Each row has a name. Each question is about the rows just above it. Places in a row count from 1.

[ 98 139 127 136] = (24)
[ 60 124 121  61] = (6)
[148 107 142  88] = (176)
[149 123  99 133] = (138)
[178 105 100  94] = (141)
[145 120 111  88] = (119)
[ 86 106  73 159] = (187)
[101 113  94 151] = (190)
[ 96 104  78 150] = (106)
[ 57 109 116 126] = (127)
tags:
[149] -> k_392
[101] -> k_525
[94] -> k_516
[113] -> k_910
[102] -> k_527
Join (190) by its entry at place 1: => k_525
Shuffled (6) with one entry gone: [ 60 121 124], missing => [61]
Where do [ 98 139 127 136] appear? => (24)

[137 140 105 106  97 141 114 140 148 130 157 118 116 127 131 141 111 151
 123 133 129 146 145 122 103 118 112 135 132 101 116 134 139 128 138 122
 107 134 124 137 131 149 130 118 108 127 127 122 147 112] -> (19)
[131  95 123 148 104 148  88 111 129  71 133 120 108 118 132 107 143 159
 121 100 164  85  96 127  98 129 128 115 139 121 155 101 153  95 103 124
 122 127 110 120 135 124 123 137  86 151 121 130 103 107] -> (129)
[138 155 111 139 148 135 117 140 115 147 101 167 168 117 152 113 128 120
 131 123 123 126 123 146 132  96  98 135 141 168 120 110 131  95  98  92
 129 107 135 112 141 127 117 154 171 116 131 116 144 165] -> (111)
[111 104 130 169 159 136  86 122 114 135 103 142 137 125 142  91 132 132
 104 115 108  80 169 170 137  99 113 130 150 143 136 125 146 132  66 147
 149 153 106 117 146 106 104 155 128 142  83 136 111  90] -> (91)
[119 103 128 149 138 148  95 119 119  99 115 128 128 129 130 112 131 143
 114 110 136  80 114 129 114 126 125 119 134 131 143 112 141 108  99 140
 132 133 126 120 137 131 126 141  99 136 108 137 110 109] -> (87)
[129 136 111 148 112 119 171 137 114  96 151 122 127 131 121 121 116 133
 146 139 123 135 158 146 100  91 109 155 113  98 117 152 159 134 132 108
 156 151 121 126 109 119 157 132 126 119 132 115 149 112] -> (161)
[138 121 101 182 180 118 119 142 115 191 134 161 179  66 138 105 125 104
 137 108 145 103 145 142 140 101 106 136 153 174 123 106 129 122 116  81
 163 131 140 117 151 109  84 161 188 111 103 109 129 131] -> (74)
[135 130 108 143 140 125 130 144 123 128 115 170 155 122 128 129 114 116
 147 139 125 127 126 125 133 117  97 133 129 171 112 103 107 129 126 108
 145 111 150 131 134 142 117 156 144 122 131 132 153 131] -> (81)
(74) without one entry, shuffled: [142 136 129 103 109  81 188 119 138 117 116 161 125 103 101 191 180 145
 118 105  66 138 111 153 131 129 151 131 123 179 106 106 108 122 121 137
 145 163 161 101  84 142 109 134 182 115 140 140 174]. Gone: => [104]
(81) without one entry, shuffled: [123 128 170 133 145 132 143 130  97 135 108 129 122 140 127 103 150 116
 129 155 117 115 131 144 125 139 108 144 153 147 131 133 128 130 122 156
 111 134 107 142 126 125 117 125 114 131 129 126 112]. Gone: => [171]
Shuffled (87) with one entry gone: [141  99 114 112  99 138  99 120 119 108 131 126  95 114 126 143 131 137
 128 119 134 143 131 129 129 141 132 128 115 119 110 140  80 110 112 114
 126 137 103 125 148 136 108 133 119 136 149 128 130], missing => [109]

[166 108 120  99  60] -> (86)
[ 94 162  80  84 103] -> (115)
[ 89 164  76  70  76] -> (53)
[141 106 180 189 181] -> (41)
[122 164  85 122 123] -> (108)
Which entry of (108) is missing from [122 122 164  85]? => [123]
Which entry of (108) is missing from [122  85 164 122]? => [123]

[166 184 164 111 129 185]  (84)
[160 160 165 165 160 160]  (4)
[163 122 175 131 115 139]  (71)
[167  98 165 186 165 185]  (168)
[134 173 121 165 183 160]  (37)
[165 186 179 136 116 137]  (36)
[134 164 121 165 117 137]  (165)
Shuffled (84) with one entry gone: [166 111 129 184 164], missing => [185]
Times [164] occurs in (4): => 0
Which entry of (168) is missing from [167 165 165  98 186]? => [185]
Count of [184] in (168): => 0
Table of tags by key:
[121] -> k_851
[179] -> k_258
Look up the entry of (36) at place 3 in the table: => k_258
How many times does (4) hold [160]? => 4

[ 96  88 100  88  88  83 100  88  86  88  96  89 100]  (23)
[129  88 100  88 141  83 100 154  86  88 157 103  89]  (78)
[128 130 164 152  71 121 157  89 131 183 130 142 131]  (2)
[111 102 135 101 131  93 155  87 143 192  95 157 126]  (22)
Count of [128] in (2): => 1
How many times does (23) hold [88]? => 5

[128 119 125 122 116 119 113 116]  (58)
[114 137 133 120 114 114 130 122]  (153)
[101 117 132 124 126 131 130 124]  (77)
[130 116 130  93 124 110 140 116]  (132)
[117 126 131 130 135 131 126 127]  (88)
[130 116 130  93 124 110 140 133]  (52)
[ 88 125 115 126 126 138 128 110]  (14)
Table of tags by key:
[117] -> k_616
[132] -> k_248
[130] -> k_160
The tag of (77), keyed by place 3: => k_248
Whose row is [114 137 133 120 114 114 130 122]? => (153)
Which entry of (14) is missing from [110 138 126 115  88 126 128]? => [125]
Count of [130] in (88): => 1
Count of [129] in (153): => 0

[132 127 138 131 127 116 125 122 139 112 134 125 127 126 115 113 121 129
 132 122 127 112 127 117 129 127 123 138  91 138 124 120 125 130 127 132] = (28)
[128 127 131 152 174  70 125 124 151 147 167 125 135 118 122 113  94 128
 122  96 127 126 128 124  91 115 147 134 126 110 132 118 116 146 152 150] = (11)
[133 123 129 131 126 115 126 122 137 112 132 126 131 127 123 113 118 128
 132 123 123 113 121 122 128 124 124 138 125 135 121 121 126 130 126 131] = (136)
[145 110 136 131 113 109 154 131 124 103 146 154 117 147 112 113 172 148
 132  92 110 118 132 121 115 114 105 133 148 153 111 118 137 121 121 123] = (25)
[133 114 137 137 147  76 123 128 124 106 150 123 119 127 112 114 101 142
 126  99 114 117 131 108 113 117 139 131 144 115 120 125 110 120 147 148] = (116)
Times [146] occurs in (11): => 1
Which entry of (28) is missing from [121 127 129 127 120 138 123 115 138 125 132 134 132 127  91 117 131 116
 122 126 122 125 124 139 127 127 112 138 125 112 127 132 127 113 129]? => [130]
Count of [116] in (11): => 1
Table of tags by key:
[126] -> k_744
[135] -> k_854
[125] -> k_519
[91] -> k_602
Look up the entry of (11) at place 29 in the table: => k_744
Whose row is [133 114 137 137 147  76 123 128 124 106 150 123 119 127 112 114 101 142
 126  99 114 117 131 108 113 117 139 131 144 115 120 125 110 120 147 148]? => (116)

[148 102 146 163 112 108 110 166 124 109] -> (47)
[140  64 122 176 113 124 115 183 156 155] -> (114)
[173 141 118 136 150 107 132 151 142  97] -> (113)
Shuffled (113) with one entry gone: [132 136 141  97 151 173 118 107 150], missing => [142]
Which entry of (47) is missing from [148 166 102 146 124 109 112 163 110]? => [108]
Table of tags by key:
[121] -> k_725
[122] -> k_266
[183] -> k_980
[118] -> k_443
[117] -> k_316
Look up the entry of (114) at place 3 in the table: => k_266
Whose row is [173 141 118 136 150 107 132 151 142  97]? => (113)

[124  56 121 130 157 177] : (102)
[134 135 112 133 117  83] : (56)
[124  56 128 130 132 133] : (76)
[112 112 112 112 127 112] : (51)
Times [112] occurs in (51): => 5
Which entry of (56) is missing from [117 134 112  83 133]? => [135]
(76) without one entry, shuffled: [128 124  56 130 133]. Gone: => [132]
Shuffled (56) with one entry gone: [117 135 112  83 133], missing => [134]
How many times does (102) hold [157]? => 1
tags:
[133] -> k_204
[112] -> k_502
[130] -> k_31
Look up the entry of (56) at place 4 in the table: => k_204

[118 100 158 142 129 150 106 150 133] : (123)
[165 142 115 132 149  87 149 109 141] : (18)
[108 124 118 157 117 116 119 165 115] : (170)
[171 156 182 115 107 177 159  89 145] : (13)
[101 141 151 122 147 105 107 132 110] : (169)
[201  94 136 112 112 159 113 173 112] : (89)
[138  91 145 102  92 107 111 155 170] : (17)
[131 164 134 140  98 165 194 119 106] : (103)
Which entry of (18) is missing from [109 141 165 132  87 149 149 115]? => [142]
Count of [142] in (18): => 1

[139 125  77 101 191 112 133  85 160] = (155)
[ 89 121 107 147  99  63  64 135  72] = (63)
[139 125  77 101 121 112 133 144 171] = (70)
[134 155 155 106  59 114 109 109 106] = (27)
[156 122 156 104  97 138 150 102 157] = (144)
[135 134 125  95  92 146 151 132 131] = (117)
[187 139 144 152  82 150 174 118  85] = (126)
[105 190 182 182 190 182 190 190 154] = (146)
Times [106] occurs in (27): => 2
(146) without one entry, shuffled: [190 182 190 182 182 190 190 105]. Gone: => [154]
Times [190] occurs in (146): => 4

[130 122 130 130 131 122] = (43)
[173 123 129 129 173 141] = (61)
[152 154 180 131 126 132] = (39)
Times [129] occurs in (61): => 2
key -> tag
[130] -> k_861
[129] -> k_501
[123] -> k_325
Join (61) by its entry at place 4: => k_501
Count of [130] in (43): => 3
How many times does (43) hold [121]? => 0
Which entry of (39) is missing from [132 131 152 154 180]? => [126]
(39) without one entry, shuffled: [180 152 154 126 131]. Gone: => [132]
How many times does (39) hold [152]? => 1

